Rotation paths and how fast each direction turns (degrees each step)
Each turn is a multiple of 5 degrees from 10 to 175, or 0.
Each row of a path follows its step; steps can be skipped.

step 0: [-18  -6  16  -3   4  -7 -20   0  29 -17 -18 -13 -17  24 -10  10   5   0
   7 -31   3  -4  25  -8  16  17   5 -16  -1 -25  -5 -14  -9  11  -1   2
 -12  12 -27 -11   3  10  16   2 -43  15  26  24  13 -17]
step 1: [ -5  -4   9  14  26 -10 -22   3   0 -32  23  29  -7  21  -7  26 -22   4
  -1 -18  -3 -21  -7  35  19  30 -20  19 -19   1  27   4   5   9  10  -5
 -10  14   4  -3  23   8 -14  -1 -10  -2   5   9  -4 -11]
step 2: [-12  -2  21 -10  33   0 -33   6   1  -4  14   6   3  10 -15 -21  10 -18
 -11   7  -5  22   4  -5  12  18  -9  -3 -18 -13  34  20  12  27 -19  -9
  20   2 -14  -6   0 -15  19 -11  21 -26  22  -6  17 -15]
step 3: [  2  -9  30  22   8 -12 -11  13  22   6 -12 -21 -26  28   7   0   1  -3
   3 -18  -9 -16  12  15  -5   5  13  -7  -5  -1   4 -21   9  30   7   6
 -17 -25  -3  -3  -3   8  27  18  25  -8  46   2  14  -4]
step 4: [-12   4   8   5   0   4  -1  24  11 -36  -7  17   2  17   8  16 -12 -16
 -11 -21 -10 -18   8  12  11  27  14  -6   5   6  23 -18   7  34   6 -15
 -22  -1 -23 -16  -9 -39   7  -8  -9  20 -17   8  -4 -14]
step 5: [  7 -24  20 -12   4  20 -13   3   9 -20  11  -7 -17   7 -16   0  -9  -5
  19 -34   4  -5  30   7  22   4 -11  10  -6 -10  34  10  -7 -14 -19 -18
   5  15 -41 -11  15  -2   3 -18 -15 -13  16  10  23  -7]
step 6: [-29   0  19   6  19 -18 -20   1   3  -4  27 -12 -21  27 -30   8   2  -2
 -30 -18  -3   5  16  21  -7  20  -6  -3  -9   3  13   9   5   6  18 -16
   0  -4   5  16  28   5  -8  -3   5   7  45  10 -13 -16]
step 7: [-19  -9  28  15  26 -15  -8   8  10 -14  -7  42  15  18  14  -6   8 -12
 -10 -19   5   7  -4 -16  -1  18  -9  -6 -25 -19   1  -8   2  45 -11 -13
  -3 -12  -2  -9  -9  -2  12   3  -4   3  19  14  29 -20]
step 8: [  6   5  23   5   9   9 -16   3   2  -3  -5 -10 -22  30  -1   5 -20 -11
   9 -17  10 -22   7  23  42  26   9  -3 -13  -6  29 -15   0  13 -17  22
 -20  11  -6 -19 -29  -9   6  15   6 -19  16  -9  16  -5]
step 9: [ -8 -13  -2   2  15  -2 -17  43   3 -20  18 -24   4  -2  -5  -2  -4  -6
   4 -13 -15  -8  20  38   2  42   0   5   8 -11  19   1  15  20 -10 -21
  -4  -7 -24   3  27 -16  19  -5  18   1  -3  -5 -13 -10]
step 10: [ -4 -14  38   3  -4 -22 -12  -4  23  -5  -8   4  -8  11  -9   0   2 -18
  -7 -31 -14  -4   5  -4  -6 -25  -2  11  11   4  23   3 -20  22 -11 -30
   1 -13 -30 -13  16 -13   0 -19   1 -11  31   4   5 -34]
Directions:
[  2   1   2  -1   1 -13   2   3   1   3   2  -8   1  -1  -1  -3   1   0
   0   7  -9  -1  -1  -1  -2   2   5  -8   1  -5  -8  -2  -5   0   0  -3
   1  -7  -3   0   8   3   6   1  -4   7  11   5  -6  -1] | 110
[ -3  -4  -5   0  -3  -6  -3  -1   6  -2  -5  -2   2  -4   1  -5 -10   1
   8   5   3   7   6  -3  -2  -2  -8  -3   4  -3  -2  -2  -2   5  -2  -3
  10   1  -1  -4  -5  -3  -1  -4  -5  -2   4  -3  12  -3] | 145
[  3  -3   5   0  -2   2  -3  -6  -3  10   6   3   0  -4   4  -6   1  -5
   2   6   2  -1  -1 -11   8  -2   7  -4  -4   3   8   2  -4  -2  -7  -1
  -6   2  -1  -7   2  -7  -1  -6  -4  -4   2   5   4   0] | 130
[ -3   0   0   1  -1   7   4  -5  -4  -6   6  -2  -4   4  -1   5  -2  -1
   0  -3   6   5   6  -7  -3  -3  -3  -3  -3  -2   3  -2  -5  -9   4 -11
   1  -7  -4   6  -3  -1  -6   4  -7   9   2   9   0   3] | 60
[ 1 12  6  4  7  0  3 -2 -8 -1  3  1 -1  0  3  4 -1 -2  3  9  7  3  3  0
  3  0 -2 -2 -5 -4 -1 -6 -3  7  1  8  1 -8 -3  4  2  1  3 -4 10 -2 -2 -5
  5  4] | 70
[ -2   2  -4   0  -1  -3  -5   1  -1  -6  -3  -5  -2  -4   2   1   6   4
   5  -4   6   5  -3   8   0  -4   1  -5   1  -7   1  -7  -3  -6   1  -1
 -10   2  -9  -4  12  -5  -5  -2  -4  -5  -6  -2  -2  -3] | 80
[ 2  8 -6  2  0 -3  1  4  2  1  1 -4  1 -4  0  4  0 12  1 -8 -5 -3  2 -6
  3  8 -8 -3 -2  6  6  2 -3 -2 -6 12 -2 -7 -3 -5 -4 -2  0  1 -4  5 -4  3
  3 -1] | 90

step 0: [-20   3   0  23   0   4 -18   1 -19  -5  -5 -16 -16 -31  -2 -11 -13   6
  14 -17   1 -19  -7 -24 -42  -3 -26  -4 -13  11  20   5   1  22   2 -10
  10 -12   1  21  15  15  -1  15 -23   0  -6  -6 -21   9]
step 1: [-27   9  -2  -2  12 -15 -10   1  19 -17 -10  17  12  -2   1   0  17  16
  -8  -3  23  20  16   8  -5  17  -1  -4 -17  27  33 -27   5 -12 -17  23
 -12  15 -11   1 -14   0   0  13  12 -19  15  28  -1  -2]
step 2: [-17   6  31 -28  21  -2 -16 -12  -4   5   8 -24  -2  24  26  32   3   8
   3 -12   4  -2  -4 -21  14  14  24   4   6 -20   4   0   9  -7  16  10
  -4   8  24   6   3 -17  11  -5  19   5 -11 -24  -6 -18]
step 3: [ -8  -5  -6  16  -7  22   3  20 -31  24   8  12 -21  -4  -9 -18  19   1
   7  11   2  26   2  15  -7  10  13  22   4  -2 -14  21   5  13 -15   7
  22  -3  36 -28 -11   4  -3 -16  17  12   7 -10   8   7]
step 4: [ -8 -17 -38   4   9 -19  18  18  31 -13  12  -3 -22 -11   2  15  14   2
  18  15   4 -22  -6   6  11  -3   9  10  -1  -4  -6  -3  -6 -12  19 -19
  17 -17  -1   4  11  21 -14   8  -8   0 -29  23  11  24]
step 5: [ -5   0  15  -5  12   1  11   1 -18  -1  20  -6  23   3  -8  19 -32   6
  -4   3 -23   8  10   1 -20 -18   0  -8 -18  18 -17  -4   3  -1   7 -18
  -1  23 -15  -2 -25  34  12  48   2  -5   5   3   0   6]
step 6: [  4  -6  16   5  11  -8  -7   8  -1 -25   7   5   6  14 -10  -8 -15 -14
 -22  -8  23 -19   0  13   9  -1  33  -2 -18 -22 -13  -5 -13  -6 -27   2
  -1  10 -29 -18  -5 -34 -12 -11  -1  13  22   9   1 -27]
step 7: [ 24 -31   0  16 -14  -1  -8  -8  19  17  11  -1 -20  15  -7  -9 -26  -8
  13   0   1  -9  -7 -17 -11  15  10  -4  10   3 -19  11  23  26  13  23
 -28 -16  12  22   1  -5  13 -17   0  20   4 -14 -23   8]
step 8: [ 18  -8 -17  -6  11   9  -2  -7 -13  16 -17   3  -7 -11  -4 -19 -19   1
  -5 -10  11  14   0  18 -18  27 -31  17   8   3  33 -13   0  15 -13 -27
 -16  -7  -8  -1  -4  19 -27 -13  15  -7 -22  17  21  13]
step 9: [-11   0  -2 -30  -4 -18 -21 -14  -7 -17  14 -12   7  23  13   5   6  19
   8   8  14 -17  -5  -1   3   3 -18 -13  11  30  -2 -23 -27 -15 -10 -15
  19 -19   7  31  16   2   0  12  -6 -26  23  -5   0   1]
step 10: [-34  12   2  -6 -22  -8   1  -1 -29  -8  -6   1  36  -7  10 -18  -9  -2
 -23 -28   1   7  18  -1   3   6  13  -3  16 -12 -13  14  18  -6   8  28
   3   2  18   7 -16  -8  29  11  10   6   5   7  25  -2]
Directions:
[ 0  1  6  3 -5  0 -3 -2  6 -7  2  6  4 -6 -4  2  0  8 -1  2 -2  0  0  3
 10  1  1  4 -9 -2 -1 -7 -1 12 -9 -5  5 -4  5 -1 -5 -1 -6 -6  0 -4  2  1
  0  3] | 140
[ -1   7  -4   0  -1   1   3   6   0   3   5  -4   0   2  -1   4   2   0
   5   6   0   2  -6   1   4 -12   7   5  -5  -4  -3  -1  -1  -1   5   1
   2   5  -2  -8  -3  -2  -3   5  11   6  -1   2  -5  10] | 40
[-5 -3  4 -2 -6 -4 -3 -6  1  0 -9 -8 -7  6  1 10  0  4  1  2  0 -6  6 -4
  7 -4  4  3  4  3 -9 -2  2 -2  5  1 -6 -2  0  5  0  2 -4 -4 -8  1  0  1
 -5  6] | 145
[-1  5 -2 -1 -3  3 -5  2 -5  2  4  0 -2  4 -2 -6 -5 -1 -4  4  3 -3  5 -1
 -3 -8  7 -2 -1  4  3 -5  2 -6 -7  6 13 -9  0 -2  4  4 -1 -7 -6  2 -5  1
 -8 -4] | 120
[ 1 -4 -1  1  1  0 -3 15  4 13 -6  1  0 -1  5 -7  3  8  0  1 -2 -2 -5 -2
  0 -1 -3 -1  0  3 -7  0 -2  4 -6 -1 -2 -1 -2  2  5  6 -7  1 -2  0 -9 -4
  4  3] | 85
[  3   1   4  -1   9  -2  -5   3  -1   3  -3  -3  16  -1   4  -4   1  -2
  -3   2   7  -1   0  -2   5   1   9   2   3  -6  -5   3  -5  -6  -2   2
  -4  -1   6   0 -10  -1   3   0  -4  -2   5  -5  -6  -1] | 90

step 0: [-16 -19  42  10  -9 -38  -1 -10 -21   3  16  -4 -19 -16  -6   9  14 -25
   3  17  -6  33 -22  -1  -7 -33  -6  26   5   1 -16   7  17 -16 -13  15
  -4 -10   3   7 -10  19  -4  -3  21   6   1   4 -19  -9]
step 1: [ 38   3  -4  -3 -12  -8   8 -14  -1  32   5  -2 -16 -16  17  24  -5 -20
 -12 -17  -3 -20 -15   8 -12 -24  21  16 -34  -8 -45 -13  -1  -2   9   0
  -7  17 -11   9 -11   0 -14  10 -18  14 -13 -13   9  -2]
step 2: [  9   1  11  18   1  13   0  15 -26 -12  -4  11  -6  -6  -4  -6   5  15
   2 -38  24  -4  -7  41  12  -2  13 -22 -10   3   3 -31 -31  -6  -1  11
   5  27  -2  -1  -6 -25   3  -8  -2 -18 -39 -18 -19  -2]
step 3: [ 20  26   3  23  20 -20   6   4   3 -27  -2  -4 -19  13 -16 -16  11  -6
 -17   5   8  23   5   0 -16   7  19  -5  19   8  23  10   9  13  -1  24
   2  18   7  37 -35   9  -3 -13  -4 -42   9  -3  -2   7]
step 4: [ 13 -24  -6  15  12   0   3 -32 -18  -6   1  -9 -20   7 -12 -16   1 -13
  -1  25  23  12 -22  -2  17 -13  11  13  -5  33 -21  15   4  24 -17  -1
  -4 -10 -20 -17 -17  15 -33 -16  15   9  24   3  13 -10]
step 5: [-11   9 -11  -5   5  32   3 -36  -8  16   5   9 -11  10   3   9  13 -28
  -6  -9   3 -10  -4  22  10 -29   4   1  11  -6 -20  13 -26  10   8  11
 -38 -19  -7  -3   3  18  12  25 -20   7 -28 -30  10 -10]
step 6: [-16  13  26  -2   2   4   7  15  11 -11  -7  -5  -1 -24  14 -20  29  -5
  -5   7   9  -8   2  16   8  38  13 -11 -26  -5   7 -21 -26  23  22  -9
 -29   6  14   9  -5   3  -2   1 -26 -11 -19  -4 -19 -37]
step 7: [ -2  -7  -7  31   1 -24   4  15  15  -7  -9   0  -2  13  10 -17   5  20
 -14  33  10 -28  10   4  -7   0  22 -14  14   2   8   3 -12   4 -15  -3
  -6  37  -8 -10 -29   4  29   5   2 -18  41  -4  10 -19]
step 8: [-12 -27 -24 -16   5  20   3   8   4 -21   8   0  -7 -10 -22 -22 -16 -21
  16  -6  15   7   9   1 -38 -18   6   3  17  21  12   9  -9  -8 -13  -2
 -26  -4 -26 -25 -17   8 -24  19   3  10  32  -3  -3  -1]
step 9: [ -5  11 -15 -25  -6   0 -16 -19  -2  -4  -7 -14  13  15  23  -2  -6  11
  -1  -2   3   2  39 -12  -7   5 -30  -1 -19  20 -16  15 -18  23  -9   0
 -42 -18   1 -10  -8  13 -16  24 -23  -2 -27  -5   2  23]
step 10: [-44   7  15  -3   6 -19  -2 -11   6  12   5  19  38 -23  16   2  -3   3
 -12  14  10 -34   0   7  24  10 -25 -24  16  -6   5 -13  -8  19   0 -13
 -13 -14  21  10 -18 -21 -19   5  13 -15  -2   9 -14 -10]
Directions:
[  0   1   7  -3   0  12  -2   7   2   3  -4   1  -3   7  -4  -5   4  -4
  -3 -11  -1   0   0   4  -4  -3  -4 -13  -5  -1  -1   8  -6  -7   0   4
  -1  -3  -1  -3   4   4  -1  -1   5  -1   2  -1  -2   2] | 115
[-3  0 -3 -4 -8 -5 -2  6 -2  2  2 12 -3  3 -3  2  7 -6 -1  4 -1  3  4 -5
  2 -5  4 -3 -3  0 -1 -1  7  1 -7 -6  7  2  2 -1 -3  7 -4  0  6 -8  6 -1
  4 -8] | 100
[ -2  -1  -6   0   0  -2  -1  -4   3   2  -3  -2   0  -4  -2  12   6   3
  -7  -3   4 -13  -2   1  -2  -4   1   1   2   4   1  -1 -10   1  -2   4
   4   2  -4   1   6  -4  -5  -7   5   2   6   6   9  -2] | 120
[ -8   2  -5   1  -1   0   8 -10  -2  -1 -10   1  -9   4   5   0  -6  -5
  -4   0   1   7  -2   2   5   3  -6  -5   1  -4   0  -5  -1   3   5   4
   5  -3  10   0  -1   3   0   2   2   7   4   6   4  -4] | 60

step 0: [ 10  12   8  29   1  15   9 -19 -11   1   9   1   9  12 -17  29 -11   5
  -8  -4 -24 -13   7   0 -19  12  34  37   5  19  -3  11  14  -5 -14   7
  13 -12  18  -5  25  -4 -27  12   0  12 -12 -31 -21  -7]
step 1: [ 24  -1   2   6  -2   6 -12 -11   2  -3   6 -19  13  -2 -16 -26 -10  17
 -12 -49   0   4   6   6   3 -15   2  45  26 -12   6 -18  24  -3 -10  -9
  -3  26   8   0   1 -13 -10 -27  20  -1   5   5  13  12]
step 2: [-18   1   0  -2  -3   3   4  36  17 -31  17   2   0 -14 -20   5  -2   6
 -19 -28   2  -9 -20  18 -18  -2   9  -1   9  15 -41  20  -3 -16  -4 -15
  -8   4  17   5  24 -26 -12  -6 -18 -13   7   1   2  31]
step 3: [ 14  12  -9 -12 -19  10   4 -22   5  10  -8 -33  -1   8  16  12  19 -28
   8 -12   8 -16  24  28 -13  -6 -10   0   8  13 -24  -1  20 -15 -15   6
  -7  16   7  10  -6 -34  -7 -13 -28   9 -29 -13  -8   1]
step 4: [-21  -1 -34   1  -6  28  -5  11  14  -6   4  -2  20   2 -12   8 -18 -13
  -2 -26  22  -6  24  21   9   4  -1   3   3  -7  -6  -7 -17 -10   5  16
 -27  29  -9 -14  -9  20   4  13  10  33  -4 -29  17  21]
step 5: [  5 -30   1   7  12  13   8  -2  15   2  34   5   4 -14  -4  47  10  14
  -7   5  17   3   5   9   1  -2  -4  23 -11  11  -3  -5   5  10   6  31
   7  -8  20   9 -19 -17  -2  13 -13 -27 -15 -34  21  15]
step 6: [ 32   5 -26  -9  -1  15 -10  15  -4  -9  10  -6  14  -8   5 -16  11 -20
 -14 -33  -2 -11   6 -18  12   1 -20  10  -7  -2  19  20  14  36 -28  -2
 -12  10  16   1 -15 -15   3  37   3  -9 -26  -3   9  -5]
step 7: [  4  13  14   7   3  -2   0  10  29 -17 -28   8   7  -3 -31  -6  29  14
   3   1 -12 -12   5  25 -21  10 -18 -22  -3  18   6   8   5  12  -2  13
 -14   7  30  15   6   5  16  25  27  -2   9 -17  20  30]
step 8: [  9  22   0  14 -17  13   7 -11   1   7   9 -27 -36  24 -25   6   2 -10
 -18  13 -11 -10  -1  16 -12  -6  22 -12  -8  -4   9  -7   3 -13  -6  -3
  24  18   3   0  -9  -7   7  30   5 -30 -44  -5  23   7]
step 9: [-26  -2   3  29   6  -7  -4   1 -11  -7 -12 -23  -7   7 -25 -23   5 -24
   9 -33   7 -17  -1   8  30   2 -17   7  -2  -4  -7   3 -16  30   5  19
  24  20  -4 -17 -22  -3  20 -12   4  -7   1   8  25  18]
step 10: [-24  -4  12  41  -4  -2  12  22   7  -8   6  -9 -25 -19 -13  -9 -11  14
  24  11   4  13 -21 -19 -15  -5 -10  -8 -20  17 -29   5  -7   5 -22  28
   1  -3   5   8  -5 -15   1  16   2   8 -25 -32  -5  -8]
Directions:
[ -2  -2   3   2  -5   3   4   3  -8  -1  -7   4   6  -4  -5  -1 -12  -2
   0  -6  -2  -4   5   1   2  -6  -5  -1   2   0   6   3  -8  -1   6   0
  -6   1   0  -5   2  -3   5   7  -5  -2  10   7   3   4] | 145
[ 0 -4 -1 11  1 -8  0 -5  1  0  3 -1 -1  1 -9  1  5  0 -8  4 -9 -1  6  0
 -1 -2 -5 -8 -7 -7  3  1  2 12  3 -4  4  4 -2  5  1  5  1  7  0  1  0  2
  1 -5] | 35
[ 5  7 10 -2  6 -3 -9  4 -1 -4  4 -4 -1 -1  0  1  3  7 -1 -8  1 -1  5 -2
 -9 -4  3 -2  4  1  3  3  6  1  8  0 -8 -7  2 -4  4  3  2  2  2 -1 -7  7
  3 -3] | 65
[ 11   1   7   4  -6  -1  -2  -3  -2   0   2  -3   7   6   7   1  -6   0
   1   5  -4   2  -5   2   3  -9  -6   2  -5 -10  -2  -5   3  -8  -5  -1
  -4   3   3  -1  -1  -3   6   1  -3  -2  -8   0   1  -4] | 145
[  0   7  -2  -5   1  -2   4  -2   0  -5  -5  -3   0   1   1  -2   6  -6
  -2   4  -2 -11   3  12   2  -3   6  -2  -6   1   7  -4  -4 -11   9   4
   1   0  -3   1   5   3   1   3   2   3  -1  -6  -5  -5] | 85
